In the rows, zero is written as 128.
One hidden turn or mirror swaps the rows below in pairs. Which row is each named row swapped with?
tozus: [118 109 172 113 126 120 139 127 145 154 137 123 133 125 113 103 123 142
 142 133 151 125 137 132 116 120 159 101 130]
Dor: [ 93 121 142 170 154 114 124 144 153 171 122 109 113 142 132 126 154 161
 131 135 115 115 126 128 134 118 106 137 109]
Zodub: [124 140 146 156 136 100 131 116 121 140 124 109 149 142 105  86 135 154
 119 115 116 123 143 151 146 146 123 106 107]
Gavad: [125 119 188 161 126 151 120 131 145 111 142 117 117 118 138 111 128 138
 142 118 156 105 128 132 134 118 131 114 115]
doni: [126 136  93 174 165 140 159 118 120 145 124 117 128 135 132 116 125 136
 140 131 132 127 115 136 147 101 131 117 121]
tono: [108 127 164 144 170 136 170 123 134 177 116 122 145 126 136 115 127 170
 148 103 107 104 124 139 143 124 122 113 125]
vesik: [131 110 132 171 152 130 143 123 141 144 145  90 141 131 163 133 140 120
 140 115 141 104 139 117 128 152 133  92 138]
kek: [109 127 119 163 182 122 136 145 129 155 120 121 134 122 132 113 127 122
 140 125  93 147 141 154 139 133 135 114 121]
mepi: [137 119 160 162 150 134 153 115 124 127 142  98 109 124 132 134 128 124
 135 120 138 107 144 123 170 121 117 107 139]
fav: [112 133 150 149 138 140 156 144 123 162 140 101 144 106 152 111 122 148
 119 139 134 130 144 136 111 103 151 134  99]
zalip: [115 137 148 150 158 134 143 133 150 155 104 123 126 124 147 138 114 157
 148 118 113 135 107 122 136 128 124 174 107]
dofi: [116 131 140 168 161  93 116 125 146 141 135 119 127 134 139  93 123 146
 153  84 146 129 120 142 133 147 118 159 131]
fonid: [104 128 126 155 100 133 134 102 140 148 130 114 142 122 147 108 134 150
 142  68 141 129 129 135 131 123 127 107 122]
minud: [137 125 179 114 148 133 156 109 133 157 120 123 138  97 143 112 130 132
 119 111 136 102 125 131 145 141 123 143 107]
nog: [138 105 137 160 163 128 123 114 144 135 147 106 146 124 126  91 154 119
 140 120 129 121 149 121 120 163 130 141 123]
gepe: [107 129 153 162 138 150 138 111 121 141 148 139 137 162 134 110 146 158
 151 130 125 117 134 115 158 147 117 134 110]
zib: [131 143 139 159 109 135 148 126 133 146 111 114 123 145 147 141 160 145
 130 101  93 128 149 132 130 126 134 121 120]
Kiruz: [110 144 136 142 144 116 111 136 158 114 122 119 150 119 153 113 112 114
 115 122 145 143 146 109 124 129 122 103 121]
tebev: [136 132 126 166 134 120 153 124 114 142 119  92 154 115 153 128 139 125
 145 137 131 135 103 114 136 144 106 121 138]
vego: [113 129 167 169 146 109 137 109 182 145 127 142 146 125 162 116 125 116
 129 117 136 109 149 125 129 114 142 112 115]
tuva: [123 126 140 161 146 125 134  97 113 145 141 105 155 139 154 149  99 137
 145 127 149 105 127 124 133 150 143 145 122]
mugu: [123 124 130 130 134 136 130 130 149 132 127  87 134 125 136 149 116 143
 135 119 145 117 107 107 109 144 161 143 116]
Nis: [125 124 106 161 112 111 142  94 149 158 125 119 144 124 143 115 132 129
 150  76 128 133 115 113 137 121 140 121 117]
rirad: [ 99 124 135 133 134 144 113 163 135 125 130 123 102 146 133  96 136 147
 143 127 119 139 130 139 134 118 121 129 116]
gilu: [112 137 146 134 136 108 107 133 155 115 125  92 144 133 145 133 122 139
 122 123 154 124 136 129 100 123 159 113 119]
gita: [109 117 139 128 138 152 159 129 117 165  98 110 104 139 148 119 124 137
 163 115 138 135 131 108 153 108 129 117 118]
dib: [112 144 149 132 134 111 147 122 167 137 117 129 139 114 136 132 147 122
 113 128 136 108 145 143 132 121  95 113 110]
soziz: [123 127 136 176 129 132 125 131 122 146 110 107 149 124 114 133 154 144
 140 101 149 104 121 127 157 108 148 119  93]
laver: [126 117 177 129 142 156 123 132 123 129 144 119 131 142 128 109 148 141
 148  97 124 125 108 115 117 131 153 119 138]
mov: [125 112 147 134 128 151 144 147 126 149 118 124 142  99 120 142 141 132
 159 126 126 138 120 103 120 146 146 134 126]
Tigu: [118 125 147 160 159 137 129 130 141 143 143 139 129 138 158 144 139 121
 145 107 154  83 145 111 153 113 131 115 113]
Mulip: [104 127 128 110 129 106 145 115 159 165 107 128 121 151 148 133 134 153
 146 132 116 117 135 119 145 118 124 137 128]
Fovu: [130 119 161 142 127 104 110 104 166 141 117 114 124 110 130 138 139 122
 142 126 124  93 118 127 159 136 132 121 116]
leri: [118 133 150 147 114 117 101 129 143 159 148 117 143 152 144 150 144 141
 137 139 138 116 129 108 136 129 133 117  93]
luzet: [115 120 151 134 162 157 141 142 151 144 128 104 149 107 122 115 129 130
 136 123 126 106 128 129 136 156 156 158 138]
zag: [128 111 165 130 145 116 151 100 128 137 130 116 134 128 166 101  99 127
 161 108 130 127 148 137 123 128 134 136 148]
bivu: [122 148 153 137 154 100 118 114 146 136 106 122 139 147 112  96 137 130
 113 101 142 127 152 134 135 106 115 115 106]
bopu: [113 129 146 107 137 113 112 142 133 166 118 122 133 117 140 107 129 126
 143  78 113 152 140 109 131 131 127 129 126]
petiz: [113 133 125 165 142 109 124 125 135 181 135  95 113 120 173 108 128 152
 132 106 110 124 150 127 149 133 116 113 116]
Piv: [ 88 125 146 146 148 149 126 111 128 150 108 122 123 150 142 105 166 121
 106 126 140 133 126 131 128 128 122 135 139]
kofe: [116 121 143 102 147 115 132 139 135 143 133 123 139 122 128 116 108 140
 159  98 132 143  98 154 145 124 119 124 124]
niv: [118 134 136 165 160 137 106 111 123 126 140 102 116 133 128 140 142 143
 175 116 128 113 151 109 146 123 142 133 111]
Rin: [104 110 149 159 144 129 133 149 117 126 119 139 152 135 126 103 132 118
 166 121 125 145 134 134 140 112 100 128 119]
fod: [110 139 146 137 144 138 146 109 141 193 151 124 128 101 136 122 125 153
 148 102 127 120 133 146 105 124 127 123 118]
Nus: [125 157 133 136 146 128 128 135 143 129 116 146 125 165 149 137 115 132
 117 125 117 124 106 111 142 125 144 141 121]
gazan: [144 144 133 135 155 145 133 132 137 157 113 111 128 135 118 112 101 116
 151 103 129  93 135 120 100 118 140 131 137]
fid: [111 128 169 145 203 116 147 142 133 155 125 125 151 131 131 123 137 141
 145 110 131 138 119 144 119 129 129 140 117]
pimo: [123 125 175 131 157 107 121 109 148 137 109  99 120 138 135 111 114 117
 140 141 141 135 152 117 119 147 145 132 114]
Tiz: [113 149 158 187 141 113 130  97 132 135 122 121 139 137 107 108 117 147
 121 112 146 111 138 115 147 117 109 115 123]
Zope: [132 134 135 163 143 128 106 119 111 144 148 119 133 104 143 102 120 115
 159 136 105 134 144 146 145 134 134 125 124]
Rut: [137 129 146 148 151 126 157 110 150 116 129 129 165 133 126 122 105 115
 159 113 134 138 113 135 127 116 148 141 112]
nol: [117 132 132 133 144 131 137  94 132 188 128 114 138 132 134 113 131 150
 137  69 148 121 131 103 129 124 133 127 118]
Kalaz: [122 129 131 146 154 127 110  90 134 169 130 116 141 126 132 117 129 118
 128 113 158 151 130 159 130 112 147 101 112]
siki: [ 89 126 118 120 138 144 122 158 127 161 121 120 122 126 139 114 131 166
 148  95 118 131 132 117 143 130 120 128 126]
mudov: [134 124 144 161  96 126 155 147 139 152 128 116 122 121 133 115 124 106
 138  98 127 101 124 100 134 128 126 136 116]
Tuta: [ 89 126 136 134 151 121 140 120 159 120 134 109 124 100 152 112 124 136
 152 124 116 103 137 105 131 126  98 133 126]
siluk: [129 100 144 144 147 124 135 137 163 146 138 101 128 100 133 122 108 126
 133  95 151 101 121 152 130 111 149 126 121]
reles: [104 133 145 152 160 134 130  95 123 167 119 105 124 139 131 101 150 145
 153 157 127 134 148 111 132 130 160 125 128]
lekes: [100 148 131 175 144 144 139 141 155 133 136 116 120 152 149 112 135 139
 152 144 132 117 121 129 126  96 132 123 139]
Bomi: [116 128 149 173 174 141 140 120 120 131 147 137 126 148 132  90 144 113
 114 118 128 139 142 122 133 113 134 105 109]
todo: [142 127 125 145 187 133 162 105 132 144 131 107 143 142 142 125 126 123
 138  91 112 107 129 100 128 137 130 139 123]
nulo: [131 126 136 155 161 123 158 158 127 125 124 114 137 130 136 115 127 131
 129 109 166 163 126 129 145 137 129 147 121]
lub: [112 137 130 126 156 158 131 126 107 163 126  92 146 123 156 122 129 171
 150 103 109 130 141 122 131 131 130 119 121]
Vedu: [134 127 158 155 129 113 146 146 134 188 126 121 117 130 141 105 128 157
 146 116 127 146 101 151 135 118 127 125 121]
Popev: [139 127 124 134 152 116 127 127 142 174 110 107 144 142 123 117 141 134
 148 107 133 113 142 112 141 143  79 114 122]
loka: [112 156 141 150 132  99 119 121 145 141 107 112 155 125 106 114 114 156
 123 104 112 121 147 139 127 148 122 123 106]
mefo: [122 145 141 139 138 119 121 124 133 111 135 125 102 146 162 127 121 146
 147 150 133 126 136 151 134 128 126 131 139]
Mugor: [114 159 151 128 131 107 117 114 120 145 122  92 132 145 143 135 123 146
 113 117 144 120 131 118 132 112 137  90 122]
neb: [ 98 126 157 160 134 128 152 122 115 158  96 132 145 133 130 129 125 131
 134 153 117 125 145  92 144 121 125 112 110]
Bon: [123 122 145 155 151  99 136 130 147 142 113  82 150  85 128 115 125 121
 127 106 125 137 130 131 131 118 130  90 113]
poz: [141 124 124 123 150 123 164 133 148 137 105 113 132 125 143  91 120 112
 149 124 151 125 145 118 146 120 135 124 152]
Gimo: [115 150 166 162 141 116 139 108 144 165 124 140 111 130 151 110 133 135
 153 130 126 125 123 114 113  86 111 118 104]
leb: [132 121 149 163 138 126 143 102 134 162 118 115 158 120 135 106 131 140
 142  70 120 134 140 133 141 107 131 165 122]
Kefa: [117 143 153 148 140 116 142 116 143 126 129 130 111 108 113 116 111 132
 123  94 121 139 119 133 121 160 141 109 146]
gavo: [ 92 139 164 155 143 111 133 103 117 138 128  97 109 127 127 111 127 139
 129 124 103 129 110 159 129 129 140 144 121]
neze: [129 126 151 171 169 114 147 125 140 168 134 115 122 123 133 130 128 118
 146 121 104 166 139 120 132 122 137 157 122]

Zodub is swapped with Nis
nol is swapped with bivu
loka is swapped with fonid

